In the rows, zero is written as 128.
The rows of A fall into 3 groups, which share some directions, and each row is roughly a mix of its group's hidden directions.
A, 107 rows:
[[135  99 181 128 132 153  98 138 128 160 132]
 [108 161  77 123 112 108 158 133 126 104 134]
 [132 121 106 139  89  84 125 119 138  89 106]
 [123 149  85 112 120 131 164 154 121 169 126]
 [131 133 154 160 124 100 130  87 125 174 123]
 [113 126 181 175 142 117 111 122 130 108 129]
 [122 131 119 127 184 166 122 112 151 144 150]
 [123 149 110 135 114 131 154 174 106 173 132]
 [121 105 179 140 100 118 123 120  85 143 124]
 [128 148  85 134 100  93 140 125 151  95 114]
 [116 145  74 124 112 100 152 129 126  94 115]
 [113 158  68 126 119 113 158 131 130 107 128]
 [128 133  90 172 170 126 108 111 147 118 134]
 [137 147 154 180 140 143  97 153 116 123 148]
 [111 166  81 150 113 104 147 137 141 109 136]
 [159 112 101 114 178 118 123 108 158 116 116]
 [136 117 170 149 176 160 110 132 138 135 138]
 [120 127 176 174 137 117 101 109 115 112 120]
 [116 119 101 111  91  96 164 143 112 151 107]
 [115 151  92 165 109  88 135 132 137 100 126]
 [139 155  84 119 159 129 129 126 175 114 133]
 [141 117 109 124  95  97 102 116 152  98  93]
 [133 104 179 124 142 155 100 142 130 162 133]
 [124 144  75 165 130  93 116 112 124 130 113]
 [129 135 119 152  81  91 154 142 105 152 115]
 [131 116 136 156 171 148 103 104 154 102 151]
 [140 131 183 169 150 120 105 115 120 119 134]
 [123 137  86 138  92  88 137 129 143  97 114]
 [116 155  69 141 116 107 148 122 125 101 123]
 [138 100 177 110 153 158 112 122 119 157 131]
 [127 131 155 172 119 105 124  84 122 160 119]
 [119 151  73 126 112  99 157 128 149 110 123]
 [123 124 105 108  89  91 117 115 122  87 106]
 [146 120 165 157 180 152 111 132 139 135 126]
 [119 114 171 144 161 160 125 143 125 161 150]
 [118 109 167 160 104 132 115 122  82 137 109]
 [129 147  67 112 113 143 145 130 159 113 130]
 [137 124 104  87 110 139 127 166 130  82 129]
 [137 103 165 101 155 167 114 130 110 154 127]
 [130 131 183 146 150 159 112 139 118 154 149]
 [107 103 157 141  78 108 128 123 102 120 105]
 [140 125 136 170 118 108  78 117 159 124 112]
 [127 125 145 127 167 144  85  88 144 105 135]
 [134 134  73  88 100 137 151 128 140 135 132]
 [157 151  76 115 157 129 129 121 162 133 125]
 [135 113 186 123 141 160 112 129 110 152 147]
 [124 138  90 156  89  92 123 117 141 102 117]
 [137 111 189 146 128 107 106 131 106 105 122]
 [139 145  89 101 107 153 144 160 144 103 148]
 [140 137 153 155 170 143  89  96 140 121 133]
 [128 114 165 117 161 166 117 128 118 169 143]
 [126 120 126  85  86 106 163 133 116 140 103]
 [120 154  67 110 113 152 143 136 148 127 133]
 [128 110  90  95 103  99 133 126 153 114  94]
 [126 138  74 125  93  93 150 128 124 125 111]
 [126 147  78 136 112  92 145 120 148  99 114]
 [127 139 140  85 106 148 148 177 109 140 131]
 [116 152  64 130 122 119 161 131 130 114 125]
 [141 122 141 162 151 119  96  82 145 103 124]
 [119 111  77 122 115 101 105 119 146 121  90]
 [123 151  98 139 160 158 170 146 116 144 146]
 [121 131 159 146 129 113 123  93 106 182 130]
 [126 156 117 159 160 164 104 139 132 127 166]
 [127 111 175 152 134  98 123 103 109 163 118]
 [125 137  91 101  97 117 162 167 115 135 116]
 [139 108 178 147 142 100 105 126 126  92 115]
 [134 118 183 130 159 161 130 133 131 159 140]
 [117 122  68  96 107 131 149 118 149 126 117]
 [136 120 190 146 148 141 103 123 103 127 141]
 [130 148  75 124 147 136 148 115 171 141 138]
 [137 123 187 145 156 139 113 106 116 145 147]
 [151  98 176 135 145 148 102 121 142 159 125]
 [134 142  81 132  94  87 142 112 125 122 105]
 [143  98 191 136 140 139 103 125 122 144 131]
 [145 121  87  93 146 125 141 151 162  99 123]
 [115 109  94  81 107 139 154 140 114 157 127]
 [129 145  65 140 128 158 145 123 153 132 127]
 [140 129  88  86 158 141 135 148 155 107 140]
 [116 103 129 115 181 160 111 120 151 110 145]
 [129 127 162 162 136 108 124 102 111 178 120]
 [131 148  89 148  99 106 166 141 120 159 123]
 [139 135  66  93 123 140 140 131 151 115 124]
 [139 141 159 129 164 178 119 149 135 135 154]
 [114 148  70 129 125 108 165 124 122 106 125]
 [124 129 126 174 159 143  93 119 141  99 156]
 [116 116 175 146 100 119 119 128  83 148 117]
 [121 139  96 124  86 103 167 133 114 160 122]
 [112 117 169 157 110 136 111 142  80 133 111]
 [123 118 140  99 145 149 164 141 127 183 127]
 [123 146  77 145 129  99 156 122 124  94 115]
 [115 148  72 120 106 107 150 126 120  96 120]
 [140 115 182 129 129  97 105 116  96 146 117]
 [121 145  90 162 102  87 130 120 144 102 120]
 [135 150 155 172 126 130  85 107 122 110 148]
 [148 112 178 153 140 116 103  96 131 117 107]
 [124 140  96 147 140 129 148  93 150 178 127]
 [123 131 131  94  68 103 141 138 107 123 113]
 [120 132 162 167 141 117 126  98 116 176 129]
 [162 143 105 113 182 123 123 125 162 128 135]
 [115 148  77 110 114 107 162 134 124  97 122]
 [140 109 175 123 155 164 106 125 111 155 135]
 [128 141  70 115 143 156 151 130 153 146 138]
 [130 139  73 126 113 101 136 131 152 101 100]
 [148 144  71 103 141 136 145 128 163 131 135]
 [110 160  75 127 104 112 150 128 120  99 130]
 [140 135 186 162 143 122 100 129 113 111 135]
 [124 142  69 154 121 106 118 123 150 114 104]]
One row of each group comes first, with its name. Which group is each row after those in?
[135 102 168 148 156 132  93 107 141  97 125] => (118)
[129 149  82 105 137 136 149 137 174 119 149] => (121)
[133 110 100  95 117 105 109 123 168 124  91] => (55)

[132 111 182  98 146 158 120 131 111 150 140] => (55)
[135 109 173 126 146 169 107 132 113 161 141] => (55)
[129 125 137  84  95 128 174 119 127 159 123] => (118)
[142 142 157 125 165 179 128 133 143 141 153] => (118)
[112 119 164 137 153 148 100 159 103  93 128] => (121)
[136 128 109  78 108 132 132 172 128  97 134] => (121)
[120 147  84 148 101  91 143 130 140  96 122] => (55)
[151 152  89 117 173 126 128 125 167 132 131] => (121)
[121 115 180 150 116 104 116 101  99 149 120] => (121)
[125 100 195 118 124 135 113 149 114 120 126] => (118)
[102 158  77 133 126 109 159 136 114 105 133] => (55)
